One hidden turn or mirror swaps the rows below in pairs. Which row is each named row swapped with?
K_578: [  7 -11  -5 -10 -21  -5  11 -10  50  11  14  18 -17  -9 -25 -10]
K_152: [ -6   0  15 -12  -6 -17  22   4   8   2   3   5   6 -33 -37   3]
K_193: [ 10 -18  20 -10 -17  -2  26 -15  10  21   7 -27 -24   4 -19   4]
K_875: [ 14 -24   0  -2 -16  -2 -11  14  28   8  -3  -4 -29 -10 -44  -9]
K_77: [  1  -8  11 -24   4  -3  15   2   6   2  14  -2  -2 -37 -42   3]
K_491: [ 17 -19  -7  -8 -26  -9   2  14  19  11 -13  -6 -23 -15 -46 -15]
K_732: [  2 -18   5 -19 -13   7  26 -12   3  16   8 -25 -31   2 -28   0]
K_210: [ 14  -4  -6  -6 -16 -11   9 -13  47  11  16  13 -27  -9 -28  -1]
K_672: [ -1   1   1  -7 -24  -7  -9 -16  14   9  -5 -22  -7 -36   0 -12]
K_201: [  1  -2  -8 -18  -8 -21  17 -10  34   3 -12 -14 -31 -41 -10   2]
K_790: [-12   7  10   0  -4  -6  13  21  26   7   3  -5   1  -9  -7   4]
K_318: [  7 -10 -15 -19 -19 -13  15  -3  14  36  19  -2 -27 -11  -2 -15]
K_420: [ -5  -6  12  -5  -8  -8 -11 -16  14  12 -12 -23 -15 -32   0 -10]
K_339: [ 20 -25  -1  -1 -17   1  -1  18  24   7   1  -9 -26  -7 -46  -6]
K_126: [ 11 -13   0  -6 -20  -3  11  -6  50  10  16  17 -17  -7 -24  -5]
K_91: [-15   6  10   0 -14  -4  15  22  25  16   2  -5   2  -9 -11  -2]
K_73: [  0   3   4   5 -18  -2  -5 -26  14  17   6 -16  -9 -30  -5 -16]
K_224: [ -5  -6  19 -18  -3 -19  16   8  12   6  10   3   5 -34 -39  -3]
K_381: [  3  -4  14 -20   0 -12  17   0  13   2  11   4  11 -33 -35 -12]
K_649: [ 10   1   6 -11  -8  -3 -17 -11  16   2  -5 -14 -11 -36  -1 -10]
K_370: [  0   0   7  -6 -11  -4 -14 -21   7   8  -8 -19 -16 -28  -1  -9]
K_901: [ -8   2  20 -15 -11 -15  23  -2  21   9  10  -2   6 -37 -36  -5]
K_721: [ 13 -16   8  -1 -20 -14  -2   7  19   8 -21   4 -20  -9 -43   1]
K_397: [ 10 -14  -3  -8 -18 -12   9  -8  46  14  23  17 -21 -11 -27  -7]
K_918: [  2 -14 -19 -19 -19 -21  18  -3  17  38  15  -5 -20 -11  -3 -11]
K_302: [ -5   3  18 -16   2 -21  19   5  10   6  18  -4   5 -29 -31  -6]
K_103: [ 12 -18   1  -9 -14  -1  33 -12   1  18   7 -22 -36   1 -17  -2]
K_74: [ -1  -2  17  -8  -1 -18  19   0  21   6   7  12   7 -30 -33   7]
K_408: [ 18 -24   3  -2 -13  -4  -8   8  32   7  -6  -6 -30 -14 -46 -10]
K_356: [  6  -4   3  -6  -4  -7 -11 -23  10   8  -1 -20  -5 -28  -1 -14]
K_115: [ -8 -11   5  -1  -2  -1 -16 -11   9   3   4 -25 -15 -25  -8 -16]
K_804: [  5 -10 -19 -20 -17 -19  20  -2  13  37  13  -9 -27 -12  -5 -16]
K_331: [  2 -16  19 -19 -10 -15  22  -9   1  21 -12 -18 -30   0 -12   1]
K_239: [  0 -12  12 -19 -15 -15  21   2  19   9  14   2   6 -45 -32 -13]
K_709: [ 10 -10  -6  -7 -20  -8  13 -10  43   5  15  18 -29 -10 -30  -3]
K_533: [  1   3  -6 -20   2 -20  13  -1  31   2 -14 -13 -28 -36 -10   0]
K_482: [ 21 -27  -1   1 -19  -2   3  15  33  13  -4  -4 -25 -10 -44 -11]
K_935: [  8 -18   7 -17 -11  -4  29  -5  -7  18  11 -22 -29   0 -19   1]
K_326: [  3 -14  -8 -19 -17 -13  15   6  15  43  16  -7 -27  -9  -1 -11]
K_859: [ 13 -18   7 -16  -9   0  25  -8   4  16  10 -28 -39  -1 -24  -4]
K_287: [  2 -14 -10 -23 -19 -18  16  11  16  35  16  -5 -23  -6   1 -16]
K_838: [ -4  -3   4 -10  -8 -12  -6 -13   7  14 -12 -14 -16 -31   8 -16]
K_16: [  5 -19   8 -18  -8  -3  28  -8  -3  17  12 -22 -33  -2 -21   3]
K_723: [  9 -30  -6  -7 -21  -2  -5  11  24   9  -4 -14 -24 -11 -48  -7]

K_103 swaps with K_482
K_356 swaps with K_381
K_74 swaps with K_838
K_193 swaps with K_491
K_721 swaps with K_331

